Each row is where one point has got to under a steady rotation. How many steps took it there?
The counts run from 0 to 675.
[  4   1  -2   1  -8  10  20   0   5  10 -10   0   5  -2  16  -9   1  11
 -10  -4  -8 -15  13 -19   6 -14  -6  20  12  -3  12  -4  -4  19   4   1
   3   6  -9   0  -7  -4   1  -2 -13  15  -4 -12   1  -4 -12  -4 -12   2
  10   6 -14   3   5  16  -6 -22 -15   4 -11 -21 -12  -5  -8   9 -11]
80
[  0   3  -1  -5  -4   2  12  -2   9   3  -3   5  -5   5   9   3   7   5
  -1  -1   8   3  21  -3  -3 -16  -2  -1   6   1  12 -15  -2  30 -12   6
  -8  17   2  -3  -1 -11 -11 -17 -10   3  -8  -6  -2   8   0 -11  -1  23
  20   3  -1   5  -3  16   0  -6  -7   0 -23 -23 -11  -9 -12   4   9]
114
[ -2   5   0  -7  -3   0  12   3   9   6  -7  13  -2   3  16 -13  -1   8
  -8  -1   4   5  18  -6  -7 -12 -11   9  12   2  13 -10  -1  31   2 -10
   0  21  -9   2   3 -10   6   3  -8   0   1 -11  -9  -4 -10  -4   4   6
  13   4  -7   3  -9  22  -2 -12   0   6 -12 -22   0 -16   0  10   0]
11
[  0   1  -7   3  -5  -2  19   7   7   8 -15   6 -10   1   1 -19   9   9
  -6   0  -7  -9   5   0   5 -20  -4  18   8   5   7  -8  -1  17   5  -2
   8   4 -13  -2  -2  -1  15   0 -20   2 -10  -6  -6  -6  -4 -13   0  11
  16   2 -15   6  11  15  -7 -12 -23   1 -14 -19 -11  -6  -8   9  -2]
507
[  5  -3   2   0  -7   2  16   1   4  10  -6   3  -9  -4  16 -11   1   0
   6   4 -14 -10  13 -11  -7 -17  -5  14   5 -10  12  -2  -2  19  14   0
  -5   7 -23   5  -7  -3   8  -5 -20   4  -1  -6  -1   0 -15 -17 -16   1
  10  15 -12  -9   0  14   2 -21 -13   0 -13 -12  -7   3  -9   6  -7]
326
[ 11   3   2  -4   4   1  16   0  -3   3  -8   8 -10  -7  11 -17   8   2
  -6  -3  -1  -6  14  -8   0 -19  -7  17  12   2   8  -1   0  10  -1  14
  -3  11  -8   2  -1  -3   3   2 -26  15  -4   3   2  -4  -1   3 -13  13
  16  14  -8  -2   1  13  -4 -12 -25   0 -14 -17 -16   1 -15   8   3]
267
[ 15  -1   2  -1   1  10  18  -2  -3   3  -7   4  -3   5  22  -6  -2  -2
  -3  -3  -6  -2  12  -8   4 -22  -3  24  10   5   2  -8  -2   0  -2   8
  -5   2  -7  11  -3   3  -7   2 -24   6  -5  -9   1   2  -1   8 -17   8
  19  15  -9  -6  -4   7  -5 -11  -9  -4  -6 -26 -15   4 -20   2   9]
148
[ -1  16  -2   4  -7  -5  14   0   6  10 -17   0  -6  17   6   1   4   3
  -3   9  -4 -10  18  -7  -1  -7   5  -3   1   6  10 -16 -16  18 -10   0
 -15   1  10  -4  -7   0  -4 -13  -6  -1  -9  -9 -17   7  -2 -13  -3  15
  16   0   1  -2   9  14   2 -12  -9  -1 -13 -23 -16   1 -16  -6   9]
584
[  6   6   8  -8  -4  -7   5   6   3  -1  -2   9 -13  -3   3  -3  -1   5
   1   8   1   1  23  -5 -10 -12  -5   0   1   3  15 -21  -6  30  -6   4
 -18  15  -2  -3   2  -4  -5 -12  -9   2  -2  -5  -8  11  -7 -15  -1  23
  21  15   5  -5  -6  10   4  -8  -4   7 -17 -17 -12  -9  -9  -3   1]
638
[  4  -2   5  -2  -1  15  18  -1   2   9  16   8   3   6  14   4  -4   3
  -3   2  -7   6  23  -6 -14 -15   5  12   7   2   2 -15   6  22  -8   8
  -8  10  -9   1   0  -5 -10   1 -11  11  -3  -4  -5   7 -13   5 -13   5
  17  17  -3 -16  -7  15 -11 -11   1  -2 -10 -18 -18   7  -9  -6   7]
25
[ -2   8  -5   2  -3   9  12  -5  10  13  -1   6   2  16  20  -4   1   0
  -4  -6  -7   0  20 -11 -13 -10   9  10   4   8  10 -11   0  23  -4 -10
   6   9 -13   3  -4 -14   1  -3  -8  -4  -8 -16 -16  -2 -11  -8  -4  -6
   4  11  -7  -7  -1  24 -13 -14   0  -8 -12 -20  -9   1  -8   6   5]
527
[ 10  13   3  -7   5   0  -2   7  -4   7 -11  11 -15   6  19 -12  -3   7
 -10  -4 -10 -11  11  -7 -11 -13   3  18  -2  23   8 -18  -4   8  -1  -4
   1   6 -11  -2   0   2  16   9 -18  -2  -8  -9 -13  -4 -15  -2   0   2
   5  21  -1 -11   0  18  -7  -6  -9  -1  -5 -17 -12  -1 -13   8   3]
469
[  0   4   5  -6  -6 -16  11   8   2   9 -18   2 -14  10  12 -12   0   2
  -4  11  -6  -4  16   0  -6 -13 -12   4   4   9   5 -22 -17  19   1  -7
  -9   9   3  -5   4   6  -3  -4 -13  -6  -3  -5 -19   1  -8 -11   9  17
  17  -5   4  -2  -3  11   1  -5   1  10 -16 -27  -4  -9  -4   4   7]
412
[  6  10   8   2   5  12  19  -1   4   8  11   5  -2   7  13  -3  -5  -2
 -10  -2  -4   4  27  -3 -15 -13   2   8   1  11   0 -14   1  16  -6   5
  -9  16  -5   1   1  -4 -11   6  -8  11  -2   1  -9   0  -3   8 -11   5
  17  18  -1 -13  -1  19 -13  -9   1  -7 -10 -20 -17   5 -11  -3  12]
369
[  2  -6   6   4  -8   5  26   5   3   8 -12  -5   0   1  17  -4   2   6
  -6  -4 -16 -15   3  -7  10 -19  -5  21   7   0  -3  -6  -9  11   5   3
   0   5  -9  -2  -8   1  -3  10 -15   8  -3  -6  -3  -5 -11  -5 -14   8
  15   2 -17   2   4  14   1 -18  -3   6 -18 -27 -10   2  -8   5  -1]
201
[  4   3  -4   2  -3   8   9   6  15  12   6   8  -8   0   7  -3  -1   2
  -2  -2  -8  -4   9   3 -15 -12  10   8 -12  14   3 -17   6  24   8  -8
   0  14 -20   3  -6  -4  14   5  -9  -7  -7 -13 -10  -1 -11 -20  -3   6
   7  22 -11 -13   5  25  -9 -13   2  -8 -15 -16  -9   3  -4   2   0]
624
[  5   5   2   4   3   3  17  -7   9   5   2   1  -5   8  17  -2   7  -7
   1   2   2   2  26   2  -9 -13   0   3   2   6   1 -12  -4  16  -7   6
 -16  16  -3   4   1   1 -15  -2 -14   5  -1   3 -13   2   8   0 -10  19
  21   5  -1 -11  -2  13  -2  -8  -4  -7 -17 -23 -14   4 -17  -6  16]
615
[  0   7  -9   5  -9   6  20   1  10   0   3   0   5   3  10   2  12   5
  -1  -3 -16  -1  18  -2   0 -20  -9   8   3   3   8 -18  -2  24  -1  -1
  -5  11   5  -7  -5  -7 -10  -5  -8   6 -11 -15   2  11  -3 -10  -6  11
  19   3  -8   3   9  14  -3  -6  -2   2 -21 -23 -20  -1 -10  -8  -3]
577
[ 10  -1  -3  -3  -1   5  10   9  -5  -5  -6  12  -2  -4  15  -8   1   9
   0  -4 -17  -1   6  -4   4 -25 -13  23  11   3   7 -19   3  13   1   0
   6   4 -11   0  -6  -3   8  -1 -22   0 -11 -16   4   6 -17  -9  -5   8
  14  19 -16   1   1  10  -1  -8  -5   4 -11 -18 -15  -4 -13  -1  -5]
574
[  0   4   4   4  -7   5  16   9   5  14 -13   3  -4  -5   3 -11  -2  17
  -6  11  -7 -16   9 -18   4 -17  -4  11   3   0  17 -10  -8  16  12  -3
 -10   4 -11   4  -2   2  12  -2 -12   5  -2 -11  -3   2 -13 -10 -12   8
  14   8 -15   1   5  11  -1 -24 -12   4  -7 -17 -14  -4  -8   3 -11]
604
[  9   8   3   6   0  13  23  -2   2  10 -11   1  -4   7  17 -10  -4   0
   1   4  -8  -5  20 -15  -5 -17  -4  19   5  -6  14  -2   0  11   6  -4
 -13   1 -13   7  -6   0   7  -5 -21   5  -3  -8  -9   3  -8  -4 -20  -2
  13  15  -8 -13   6  12  -3 -22 -10  -7  -5 -12 -14   6 -15  -7  -2]
551
[  3  18  -2   6  -5   3  21   2  -2   3 -24   1   1  11  17  -3  -4  -1
   1   3   2  -5  10 -13  10 -13  -3  12  12  -3  12  -8 -12  14  -8   0
 -10  -1   2   0  -7  -5   4 -12 -12  -5  -7 -17  -8  10  -6  -3 -12  13
  15  11  -5   5  11  16   4 -17  -7  -2  -9 -25 -11  -7 -20  -2   6]
582
[ 11  11   8  -6   6  -1   7  11  -3   7 -11  14 -19   5  14 -13 -10   9
 -15   4   5  -4   9  -6  -7 -14  -6  15  -2  15  10 -17  -6  13   3  -2
 -11  14  -9   7   5   3  12  10 -16  -1   5  -9 -16  -7 -11   0   0  10
   6  13  -1  -8  -8  12  -5 -13  -6   2   3 -21  -5  -5  -8   6   4]
192
[ -2  -5  -3   2  -7  -6  17   4  10  11  -4   3 -10  -2   5  -8   9   7
   5  10 -19  -4  16   3 -12 -19  -7   3  -6   3   2 -22  -2  27   8  -5
  -4   9 -10  -4  -2   4   2  -7 -10  -2  -9   0  -8   3 -12 -24   2  12
  19   4  -8  -6   8  12  -6  -7  -3   4 -20 -16 -16   3  -1  -3  -6]
106
[ -5   1   1  -1   0   1  18   4   5  12   2  14 -10  -8  -1 -21   4   9
  -7   4   4  -2  12   3 -12 -16   0   4   7   0  10 -10   4  30   2   3
   5  13 -18   0   2  -5  15  -4 -15   6  -4   3  -6  -6  -8 -13  -1  13
  18   9  -6  -3   1  20  -6 -14 -15  -1 -11 -14  -9  -7  -1  10  -1]
385
[  4   4  -5   6  -2   7  18  -8  17  10   2  -7   0  11  19   7   5  -6
   1  -1  -8  -2  25  -6  -9 -14   0   8  -5   4   5 -11  -2  17   4  -3
 -16  10  -8   5  -3   2 -16  -4 -12   4  -5  -5 -10   9   6  -7 -17  13
  15   2  -5 -15  -4  13  -4 -14  -1  -7 -18 -22 -16   6 -14  -7   5]
151
[  2   7   2  -5   0  -1   6   1   9  12   3   4  -9   9  13  -3   1   2
 -17   1  -9  -7  18   1 -17 -18   0   7  -4  25  -2 -27  -7  15  -6  -2
  -3   9   0  -1   5   6 -10  10 -13   1  -8  -3 -17  -3  -9   0   3   8
  10   3   3 -11  -4  15 -13  -1  -5   4 -13 -25 -16   0  -5   4  10]
592
[ -2   1  -3   5  -4   2  15  -3  16  13   0  -7  -9   2  13   2   6  -9
  -1  -5  -9  -8  11   7 -15 -11   5   8  -9  12  -5 -14  -6  19   4  -2
  -3  16 -14   1  -8  -1  -7   8  -6   0  -4  -3 -14 -10  -4 -13  -7  11
  10   7  -8 -11   0  22  -3 -15   6  -5 -25 -26  -6   6  -6  10   8]
99
[  3   2   2  -2  -1  -1  17  14   8  13 -14   8 -11   5   3 -12  -5  14
 -16  11   0  -7   8  -2   3 -19  -5   9   2  14   8 -21  -5  17   3  -5
  -9   7  -4   2   7  10   4  10 -12  -2  -1  -9 -15   1  -4  -3   7  15
  20  -2  -8   3   3   6  -7 -10   0   7  -3 -26 -14  -6  -6  -1   5]
658
[ -1   7   8   1  -8  -9  16   4   2   7 -18  -2 -10   0   5  -4   1   5
  -6   6  -5 -21  13  -7   3 -11  -7   1   4   3   8 -16 -21  20   1   2
 -13  14   8  -6  -5   6  -7   1  -7   7  -2  -5  -9   0  -2  -9  -5  20
  14  -3   0   5   0  10   6 -13  -7   8 -17 -30 -10  -8  -8   9  -1]
15
[  3   7  -7  -1  -8  11   8   4   9   3   5   4  -1   3   5   3   1   8
   1   5  -4  -1  18 -11  -8 -15   5   1  -4   2  19 -18   0  26  -4  -4
 -11   9 -11   4  -4 -11   3 -11  -3   0  -9 -17  -1  15  -9 -18  -8  10
  15  19  -6 -10   6  16  -1 -14  -1  -6 -13 -14 -18  -2 -13 -11  -4]
55
[ -1  11   4   4  -4  -4  18   3   3  14 -21   4  -5  23  20 -11  -6   1
  -6  11  -2  -5  20  -4  -4 -13  -5   8   6  10   2 -16 -15   7  -8  -5
 -10   1  -1   1   4   6  -8  -4 -13 -11  -2  -8 -23   1  -5   1   3   7
  15  -5   4  -7   5   7  -3  -9   0   2  -5 -28  -8  -4 -13   2  15]
187
[  8  12  -9   0   3  10  12   5   2   2  -9  13  -4   3   8 -10   1  11
  -5   3  12   7  10  -7   3 -23  -1  12  10   4  19  -6   8  19  -4   1
  -4   5  -7   8   2  -8  11 -11 -23  -4  -9 -10   1   6  -1  -2  -5  12
  18  12 -12   1   3  12  -7 -11 -16  -7  -5 -16 -17  -5 -22  -1   5]
334
[  0  12   2  -6  -1 -12   3   3   5   8 -11   0 -16  12  13  -4  -1   4
  -7   6  -9 -11  21   0 -14 -11  -7   4  -5  17   5 -22 -16  15  -1  -5
 -12   9  -2   1   0   8 -11   7 -12  -6  -4   0 -18  -4  -6 -10   3  12
  11  -3   6 -12  -5  11  -5  -5  -2   5 -15 -27  -7  -5  -8   4   6]
68
[  2  -5  10   4  -4   2  19  -5   7  10   3  -3  -9  -7  10  -1   3  -3
   5  -1  -9  -8  22  -6 -12 -10   0   5  -1  -4   1  -9 -10  23   1  16
 -12  16 -11   3  -6  -4 -13  -6 -10  12  -1   3  -4  -3  -8 -10 -17   9
  12  14  -1 -12  -7  15   1 -17  -5   0 -24 -21 -12   0  -7   6   0]
668
